Each named turn below is shown by a few rows before and after it. Which turns, in which order, take the first row of each later pair to the second? The first pair is answered.
j_509 (before |-> after):
[-16.9   8.2  19.1  19.5  45.6  -2.0 -11.1  -0.5   0.8  12.2  -0.8  -5.8
  20.6  11.0  22.6  13.7 -18.8  -1.1  -3.7  -3.8 -19.3  10.1   2.9  21.5
  -4.8 -23.4] |-> [ -5.9  -3.7  10.1  18.3  19.5  -7.1   4.1  14.8   1.3  17.3 -17.5 -28.2
  34.0   5.0   2.4   5.6 -15.4   5.3   2.2  14.9 -11.5 -19.1  13.6  25.7
   3.8 -36.1]
[ 11.9 -33.3 -49.7   1.3 -66.8  -3.8  35.4  22.4 -28.8  -0.1   0.5  -5.4
  13.4 -18.6 -33.1 -29.3  -2.7   7.4   8.4  -8.2  26.2   8.7  -1.1   2.3
  15.8  -1.0] |-> [ 11.3 -38.4 -46.9  -9.0 -47.0  -1.0  31.0  -4.6 -39.2 -15.7  18.0  27.3
 -16.1   4.4  -8.5 -27.8 -10.1  -6.8   6.0 -25.5  18.5  30.1  -9.5 -16.4
  -3.6  29.8]
[ -0.2 -19.2 -18.0   5.7  -4.4  -4.1   5.5  13.6 -16.9  26.2 -13.4 -16.2
  10.3  17.7  35.4   2.4  -6.4  34.1 -13.9  40.5 -15.6 -21.7  31.6 -11.4
   5.5   3.1] |-> [  0.5 -23.4 -15.8  -1.8   5.1  -2.1   2.9  -0.7 -20.3  18.8  -0.1  -1.4
  -6.1  29.8  47.8   1.6  -9.4  28.3 -13.9  29.7 -17.7 -11.3  27.5 -20.9
  -5.3  16.7]
j_702 (before |-> after):
[ -4.8   4.6 -22.4  -8.6 -60.7 -23.1  -2.9  29.9   7.4  18.7  15.7  31.5
 -17.1 -22.7   8.2 -19.8  46.9  38.1 -18.5 -23.9 -19.0  23.2  -9.4 -22.2
  22.5  -6.7] |-> [-10.2  10.1  -6.4  21.5 -24.9 -18.7  -3.0  46.9  11.0  33.6 -14.0 -16.8
  29.3 -27.0  -1.1  -3.6  23.7  48.9 -18.6  11.5 -17.3  -5.4  10.6  17.2
  30.0 -51.2]
[  3.7 -19.9  -9.8  -8.6 -10.3  -3.7   7.6  -0.6  -8.3  -5.5  -1.8   2.3
  -9.8  13.3  -0.8  -4.1  11.5  -2.3   4.8   2.1  -7.1 -13.7   5.5 -15.2
  -3.4   6.5] |-> [  1.8 -16.9  -3.3   1.3   2.9  -2.1   6.3   5.2  -4.3  -0.1 -10.0 -16.1
   4.5   8.2  -3.6   3.6   1.8   1.6   4.5  11.3  -3.9 -21.0  11.2  -2.9
   0.8  -8.4]
[-16.1  13.1  -7.6  -0.9 -37.4  -3.7  20.8  26.6   9.7  27.5  28.1  23.8
 -25.0  -0.6   1.8  10.8 -37.3  48.7   0.2  -1.4  -1.0  -1.7  17.8  -6.6
   0.5 -12.6] |-> [-19.8  18.8   1.6   8.8 -15.4   1.0  15.5  26.3  11.9  30.3  17.6   4.7
  -9.8  -3.3  -2.5  20.8 -51.9  47.0   1.0   7.1   3.2  -4.6  20.8   6.3
  -1.5 -24.9]
j_526 (before |-> after):
[-19.7  44.5 -37.0 -43.6  -2.2  22.2  -0.2 -16.8  45.0   0.2  38.0  63.3
 -59.8 -24.7 -16.7   7.9   5.2  -9.8   4.6 -30.2  -5.4   9.7  -0.4 -34.0
  22.4  52.6] |-> [-17.1 -22.0 -32.5 -38.2  28.6   1.6  30.8 -24.3  10.0  -4.9  11.0  59.6
 -56.4  43.4  29.9   8.8 -17.8   2.0  -3.9   9.8 -43.4 -46.9  52.6 -28.1
  -6.4  31.3]
[-12.4  -0.7  -8.5  -1.2 -16.1  -9.3  -0.8  11.8   6.3   9.0  15.4  35.0
   1.3   6.4  17.1 -12.7  31.3  13.4  -8.2 -21.0 -30.3   9.6  -5.9  -1.2
   3.9  -1.9] |-> [ -1.6 -24.1 -10.8   1.3 -15.1 -13.9  16.8  16.6  -2.5   8.7  -9.9   6.2
  12.9  20.9   8.2 -16.5  13.1  15.4  -4.2  11.2 -24.5 -30.2  17.0   7.9
  -3.7 -16.8]
[ -3.8 -23.5   4.7   4.4 -26.9  -8.1 -25.5   5.5 -11.8   3.8  -9.9  26.4
 -12.5  29.2  35.6   7.0  16.3 -14.0  19.5 -29.8 -29.9 -17.3  31.8 -25.4
  13.6 -10.9] |-> [ 10.4 -23.5   4.0   4.7 -45.5   2.0 -14.2  13.8  -3.0   8.0 -33.1 -11.6
   3.5   9.0  -2.0   4.2   4.7 -20.5  30.2  -3.5  -1.2 -43.8  34.9 -18.3
  20.2 -20.8]
Pairs:
(2 to 3 turns a pair)
[-12.9   5.1  17.2  11.5  36.8  -6.3  -9.0  13.1  -8.8  16.8 -14.3 -13.8
  29.7  13.5  23.1  27.0 -18.5  14.6 -13.5  22.1 -32.3  -3.2  11.3  42.1
   0.5 -34.8] |-> [ -0.1  44.0  15.1 -10.2  27.2  22.4 -27.5 -14.4  10.0   3.2  13.8  -0.6
  -5.0 -23.7  -8.2  25.9 -19.6 -20.5  -2.2 -10.1  11.9  44.8 -32.8  19.3
   1.0  12.8] : j_526 j_702
[  6.0 -34.6 -20.6 -26.6 -40.5  -6.3   1.2  -3.9   1.9  -4.5  18.0  27.2
 -16.5   8.1  16.6   3.7  10.6  -0.6  -2.7 -25.3   5.4   6.6  -7.6 -39.0
  -6.6  40.5] |-> [  8.1 -26.6 -23.3 -26.9 -46.4  -1.2  -0.8  -1.0   6.7  -3.3  17.7  20.5
 -16.6  -4.7   5.3   4.5  13.0  -2.8   0.3 -24.7  13.6  11.0 -12.4 -36.9
  -1.8  42.2] : j_526 j_526 j_526
[-15.4  -7.2  19.8  15.5  34.2   0.6 -24.9  -0.7   5.4  -1.5   0.7  13.2
  14.6   8.0  28.8  -2.4  -9.3   5.8 -10.6 -16.7 -29.2   8.6  11.8  13.1
   3.3 -15.0] |-> [  4.6 -13.1   5.1 -13.2  -4.0   5.5 -16.2 -17.1   5.7 -16.4  12.8  33.5
 -23.5   1.6  10.6 -19.7  -2.4 -14.7  -0.8 -28.2  -3.0  14.1  -6.0 -20.5
  -3.1  26.8] : j_526 j_702 j_702
[  6.0 -27.4  14.1   3.7   6.3 -28.5  20.5 -24.9 -36.9 -13.7 -16.8  28.6
 -20.1  33.9  15.8  -5.0   2.7  16.5   4.7  15.4   5.7 -10.2  24.9  -1.0
  -1.2  -3.8] |-> [ 18.5   6.0  16.7   6.0  -2.3  -4.1  12.9 -22.8 -12.5 -11.5 -24.7 -12.7
  -8.6 -10.2 -39.1  -0.2 -11.8  -2.6  16.0  24.7  54.3  -8.1   2.5   9.8
  11.9  -1.2] : j_526 j_702
[-17.0  39.3  22.8  17.3  22.6  26.1 -14.9  -9.2   5.1 -12.1  16.1  13.5
 -22.6 -20.9  -4.4  16.5   1.0  -4.0   8.9 -44.4   4.8  39.2 -27.9  -9.5
   7.1  25.5] |-> [  8.5   8.4  20.9   8.0  26.7  35.9  13.7 -23.5  -5.4 -22.7  -7.3 -20.0
 -26.3  -2.0 -24.6  13.2 -34.7 -24.1  19.5  -6.4  34.8  -9.4 -11.0 -12.5
 -12.1  29.7] : j_526 j_526 j_702
[ 14.8   3.6   2.1 -24.6  38.6  16.7 -14.4 -42.5   3.1  -9.2   9.1  21.7
  10.3  30.0  13.9   2.2 -45.0 -35.0   4.8 -31.7 -36.4   4.4  33.3  -7.8
 -38.7  23.9] |-> [ 23.9   7.8   4.7 -21.7  37.7  25.4 -10.5 -41.7   9.2  -7.0  -4.8  -9.9
  22.8  15.8 -13.1   7.6 -61.3 -42.2  12.1 -13.8  -9.5 -12.6  33.1   2.1
 -36.0  14.9] : j_526 j_509
[  9.7  -2.8  -3.5 -16.3 -21.3  11.1  15.0  -3.8   0.4  -8.0   7.9   8.4
 -20.5  -6.5 -25.7  -8.1   1.9 -14.4   0.3  -7.2  18.3  -5.7 -13.0 -27.4
  -1.5  28.5] |-> [ -7.4  27.9  10.8   0.8   6.2  15.7  -8.3   4.7  14.1   3.5  15.3   5.4
   0.1 -27.1 -20.2   7.1   3.6  -5.8  -4.9 -19.5  10.9  22.0 -21.3  -6.1
  12.3  11.5] : j_509 j_509
[ 15.3  11.4  17.8   7.6   0.8  19.9  -9.1 -28.2   5.8 -16.3  -8.5 -21.3
   9.9 -36.6 -19.6   3.3  -9.5  -7.7   1.3  15.6  42.0   4.7 -21.0  -0.9
 -27.6  25.3] |-> [ 14.5  -7.2   7.0  12.9 -26.2   2.6   6.4  -1.5   1.4  -5.9 -25.9 -33.0
  30.6 -33.6 -21.4  -5.0   3.7  14.7   0.2  34.0  25.7 -26.1   0.7   4.5
 -16.1  -0.5] : j_702 j_702 j_702
[ 20.8  -1.3 -37.4  -4.2 -42.3 -27.5  18.8  -7.9   5.3   4.6 -10.3  26.6
 -38.0   1.7   8.4   0.0  14.6  10.0 -11.8 -11.8 -20.6  -0.3   7.3 -48.1
  -5.5  34.5] |-> [  5.1  30.5 -30.5  24.1 -35.8 -25.5   0.3  25.7  24.8  28.1 -20.9  -5.6
   6.2 -38.5  -9.6  11.5  21.6  30.6 -14.0  -8.7 -19.9   5.5   7.3 -11.3
  24.2  -7.4] : j_509 j_509 j_509
[-10.2   6.7  -7.0 -10.2   8.8 -15.6  37.0  10.3  -4.9  -8.7  -7.5  12.4
 -20.3  20.5  14.0  -0.9 -10.0 -24.7   1.3  -3.6   8.6 -38.2  28.0 -24.7
   9.8  -6.7] |-> [-27.4  34.3   1.9  -4.9  25.7 -11.4  14.5   9.9   4.2  -2.3  11.5  28.3
 -15.7   5.9  27.1   7.9   1.2 -18.1  -5.7 -27.7  -4.4  -1.3  13.0 -16.4
  18.4  -6.3] : j_509 j_509 j_702
[ 17.5  21.3 -29.3 -12.9 -35.3 -11.6 -22.0  -4.7  12.5  -6.4   7.3 -10.1
  -9.5 -21.4 -43.5 -13.0  22.2   7.6   7.7  -8.2   8.1   9.7  -3.6 -35.5
  41.2  -9.6] |-> [ 13.6  34.0 -13.2   3.4   2.9   0.4 -32.2  -5.7  18.6   1.8  -2.9 -36.3
  10.7 -28.4 -50.6   2.7  -5.2   3.4   8.1   6.0  16.8   8.1   1.6  -9.7
  39.0 -25.5] : j_702 j_702
[ -5.5 -31.7 -19.9 -28.6  30.8  -4.0  16.1 -24.0  -2.8 -10.2  23.9   9.3
  -8.3  20.3  11.2  23.4 -31.1  -5.5 -11.8 -14.2  -4.8 -21.9  20.7 -16.1
  -6.9  19.9] |-> [  2.6 -12.9 -17.0 -30.4  26.6  11.1   8.3 -29.4   9.4 -11.5  27.0  -5.0
  -7.9  -3.6 -15.8  25.8 -38.2 -18.9  -5.3 -17.0  21.6 -10.4   3.4 -16.3
  -4.1  27.8] : j_526 j_509 j_526
[ 18.9   5.7  -4.3  -6.8 -18.3   7.0   2.4 -16.3  11.5 -11.2   6.8 -21.8
  -1.7 -10.9 -28.1  -8.5 -18.5 -20.1  11.9  14.1  30.6 -18.3  -9.2  -7.4
 -11.6   9.3] |-> [ 19.3  -2.7  -9.5  -9.1 -32.6   1.1   9.2  -8.9  10.9 -11.9   1.0 -20.1
  -0.5  -7.8 -29.2 -14.7  -9.7 -14.6   9.9  16.5  24.3 -27.3  -2.4  -8.5
  -7.3   6.0] : j_702 j_702
[ -1.0  -2.4 -18.8  12.1 -13.0 -16.8   8.5  18.6  -7.6   2.3 -24.1 -20.3
  22.3  -6.7  -3.4 -11.6   7.2   7.5 -10.2 -13.6   6.4   0.0   2.8  35.4
   9.7 -22.5] |-> [ 10.3  -1.9 -14.6   9.8  -2.6  -4.3  10.2   4.8  -8.3  -5.2 -26.5 -33.1
  17.6  -7.5 -15.7  -7.7  -9.2  -8.2  -3.7  -5.9  25.8  -7.0  -2.3  32.2
  -1.2 -13.2] : j_702 j_509
[ -3.4  -5.9  -4.5  -3.5 -47.6  -8.5   8.8  20.0   5.0   4.5  -9.8  -6.6
   5.0 -12.6 -14.2 -10.0  22.6   9.4   5.7   4.5  -4.8 -11.7   7.0  -2.6
  17.5  -3.7] |-> [ -8.6  12.8   3.4   6.1 -30.0  -2.2  -0.2  22.4  10.2  10.3  -9.6 -17.8
  16.5 -26.5 -17.4  -1.2  16.7   9.5   7.9   3.2  -0.1  -3.6   3.0  10.1
  20.7 -13.2] : j_702 j_526 j_509
[ -4.3  21.2  16.2  28.6  42.1  24.9 -22.7  -6.5  13.5   6.6   5.5  -7.4
  -2.4  -7.2  -4.1  11.7 -18.1 -33.1  -9.7   3.9  19.7  11.4 -12.7  25.8
 -11.9   0.3] |-> [ -9.0  29.6   2.6  22.5   3.6  15.2 -28.3   8.7  20.1  11.5  19.8  15.6
 -11.3 -25.4  -4.9  -0.7  17.8 -22.6 -10.6 -19.7   9.2  34.1 -23.2  15.6
   6.1   6.2] : j_702 j_509
[ -6.3 -19.4 -28.0 -22.7 -20.7 -13.3  12.9 -12.3   6.4  -9.6  -0.8  14.4
 -15.3  22.9   9.0  26.2 -11.3 -14.6  -1.2  14.2   6.2  -9.6  27.9  -3.1
  -4.2  16.6] |-> [-12.3 -20.0 -23.1 -15.9  -4.6 -15.0   9.1 -11.3   4.7  -8.2  -0.3  16.1
 -10.6  27.9  21.4  30.5 -14.7  -8.6  -6.5  13.9  -4.8  -8.0  35.0   3.9
  -6.3  10.2] : j_702 j_509 j_702
[ -1.4  11.9  11.4   0.5  34.2  14.7 -18.8 -28.2   2.5  -4.1  12.6  13.8
  -8.8  12.7  13.1  14.9 -30.9 -27.0   3.0 -14.6  11.0  24.0 -10.5   7.9
 -19.6  16.1] |-> [  0.7   5.3  13.9  17.2  32.2  10.8  -9.3  -5.6   3.1   8.1 -14.8 -26.4
  24.6   6.7  -3.9  18.4 -37.9 -14.5   5.6  16.6  14.9  -9.9  10.7  30.6
 -10.1 -19.7] : j_526 j_509 j_509
[ -7.9  13.4  -4.9  -9.1   0.1  -8.0  -2.4 -11.7   5.0 -11.7  20.5  45.5
 -26.3 -10.1  26.8  10.4  34.8  -5.0  -7.3 -17.1 -19.1  37.5 -24.1 -10.2
   2.7  16.8] |-> [-14.7 -17.3  -2.2  13.0  11.1 -23.8  15.5  14.3  -6.3   0.4 -13.9  11.1
  13.7   8.1  35.7  14.2  27.6  21.8 -11.1  20.5 -42.0 -13.4  16.6  18.5
   6.3 -32.2] : j_509 j_526 j_509
